x =
array([[126, 105, 124, 122, 103, 129, 120, 138, 139, 146, 147, 146, 127,
        115, 127],
       [115, 126, 115, 129, 120, 131, 123, 127, 133, 127, 128, 124, 132,
        120, 133],
       [132, 122, 124, 116, 133, 127, 136, 146, 129, 134, 123, 126, 127,
        119, 120],
       [129, 132, 120, 122, 131, 132, 129, 119, 125, 132, 120, 123, 124,
        122, 123],
       [115, 113, 125, 123, 126, 136, 136, 148, 136, 141, 108, 128, 129,
        132, 125],
       [136, 127, 131, 128, 122, 134, 127, 122, 127, 121, 132, 119, 124,
        131, 137],
       [130, 123, 127, 135, 105, 125, 148, 127, 110, 140, 133, 131, 135,
        126, 127],
       [128, 117, 129, 127, 132, 117, 116, 136, 106, 124, 131, 128, 139,
        125, 126],
       [129, 129, 124, 134, 134, 133, 124, 122, 128, 128, 128, 132, 115,
        121, 123],
       [123, 116, 126, 126, 132, 138, 125, 127, 129, 133, 128, 129, 127,
        133, 118],
       [130, 128, 118, 133, 120, 133, 127, 129, 124, 122, 127, 121, 135,
        130, 127],
       [135, 135, 128, 120, 113, 131, 122, 129, 142, 120, 127, 129, 119,
        129, 122]])
Rows and columns are counted from 1.
(1, 1) = 126
(7, 4) = 135
(3, 14) = 119
(9, 12) = 132
(9, 15) = 123
(8, 10) = 124
(5, 4) = 123
(8, 14) = 125
(6, 4) = 128
(12, 6) = 131
(12, 14) = 129
(8, 1) = 128
(7, 2) = 123
(11, 3) = 118
(7, 1) = 130
(9, 2) = 129
(1, 14) = 115
(6, 10) = 121
(6, 13) = 124
(11, 13) = 135
(12, 11) = 127
(1, 9) = 139
(4, 8) = 119
(3, 1) = 132
(8, 7) = 116
(9, 14) = 121
(6, 3) = 131
(1, 2) = 105
(9, 6) = 133
(10, 12) = 129
(10, 14) = 133
(10, 11) = 128
(1, 10) = 146
(2, 10) = 127
(6, 8) = 122
(8, 15) = 126

B = [[128, 126, 123, 126, 128, 127, 128, 128, 130, 125, 126, 124, 126], [126, 132, 150, 131, 126, 132, 122, 129, 127, 141, 134, 149, 132]]
Indices start at 1.
(1, 1)	128
(2, 9)	127
(1, 7)	128
(2, 4)	131
(2, 13)	132
(1, 6)	127
(1, 4)	126
(1, 2)	126
(1, 8)	128
(1, 11)	126
(2, 6)	132
(1, 10)	125

M =
[[127 125 100 119 114 126 131]
 [133 131 120 119 113 129 136]
 [133 124 141 130 112 136 122]]
Indices start at 1.
row 1 col 1 -> 127
row 1 col 4 -> 119
row 2 col 1 -> 133
row 2 col 2 -> 131
row 3 col 6 -> 136
row 1 col 3 -> 100
row 2 col 6 -> 129
row 2 col 4 -> 119

grid =
[[136 107 113 109 139]
 [121 149 122 117 141]
 [136 143 147 143 131]
 [123 132 131 133 110]
 [131 106 112 124 145]
 [141 129 148 129 136]
 [118 125 130 148 105]
 [140 134 128 111 113]
 [122 114 110 125 132]
 [135 123 109 106 114]
 [146 114 114 116 137]
 [146 134 125 129 139]
 [117 133 142 115 134]]
Indices start at 1.
(1, 1) => 136
(8, 5) => 113
(12, 5) => 139
(7, 5) => 105
(3, 4) => 143
(12, 3) => 125
(10, 4) => 106
(10, 2) => 123
(11, 1) => 146
(9, 3) => 110
(13, 1) => 117
(1, 2) => 107
(12, 1) => 146
(9, 4) => 125
(11, 4) => 116
(3, 3) => 147
(3, 5) => 131
(10, 1) => 135
(11, 3) => 114
(5, 4) => 124
(5, 3) => 112
(8, 2) => 134

a =
[[130 129 129 128 132 139 130 129 130 141 129 134]
 [133 131 133 129 140 132 130 134 139 137 131 130]
 [131 130 131 128 137 130 129 131 134 133 130 129]
 [130 129 129 128 132 131 129 129 130 133 129 130]
 [131 130 131 129 131 132 130 134 138 136 130 129]
 [131 130 131 129 130 135 130 135 139 139 130 131]
 [135 132 134 129 134 140 132 140 148 148 132 133]
 [134 131 134 128 150 131 129 131 134 136 131 130]
 [132 129 132 128 142 134 129 130 131 137 130 131]
 [129 129 129 128 130 129 129 130 132 131 129 129]]
Indices start at 1.
(1, 1): 130
(4, 1): 130
(6, 6): 135
(8, 11): 131
(5, 7): 130
(5, 4): 129
(5, 6): 132
(8, 1): 134
(6, 2): 130
(7, 7): 132
(1, 2): 129
(4, 8): 129
(9, 1): 132
(7, 11): 132
(8, 3): 134
(5, 5): 131
(6, 9): 139
(7, 5): 134
(9, 2): 129
(8, 9): 134
(9, 11): 130
(1, 7): 130
(9, 12): 131
(1, 4): 128
(5, 11): 130
(2, 5): 140
(10, 4): 128
(3, 11): 130
(7, 8): 140
(1, 9): 130
(10, 2): 129
(9, 4): 128
(9, 7): 129
(3, 7): 129
(7, 6): 140

m =
[[129 107 128 141]
 [132 128 127 132]
 [115 104 126 137]
 [130 131 147 134]
 [130 106 131 139]
 [132 132 145 133]
 [123 130 134 118]
 [133 134 148 136]]
Rows and columns are counted from 1.
row 1 col 1 -> 129
row 1 col 3 -> 128
row 2 col 1 -> 132
row 1 col 2 -> 107
row 3 col 3 -> 126
row 6 col 1 -> 132
row 8 col 3 -> 148
row 7 col 2 -> 130
row 4 col 2 -> 131
row 4 col 3 -> 147
row 7 col 4 -> 118
row 5 col 4 -> 139
row 3 col 4 -> 137
row 7 col 3 -> 134
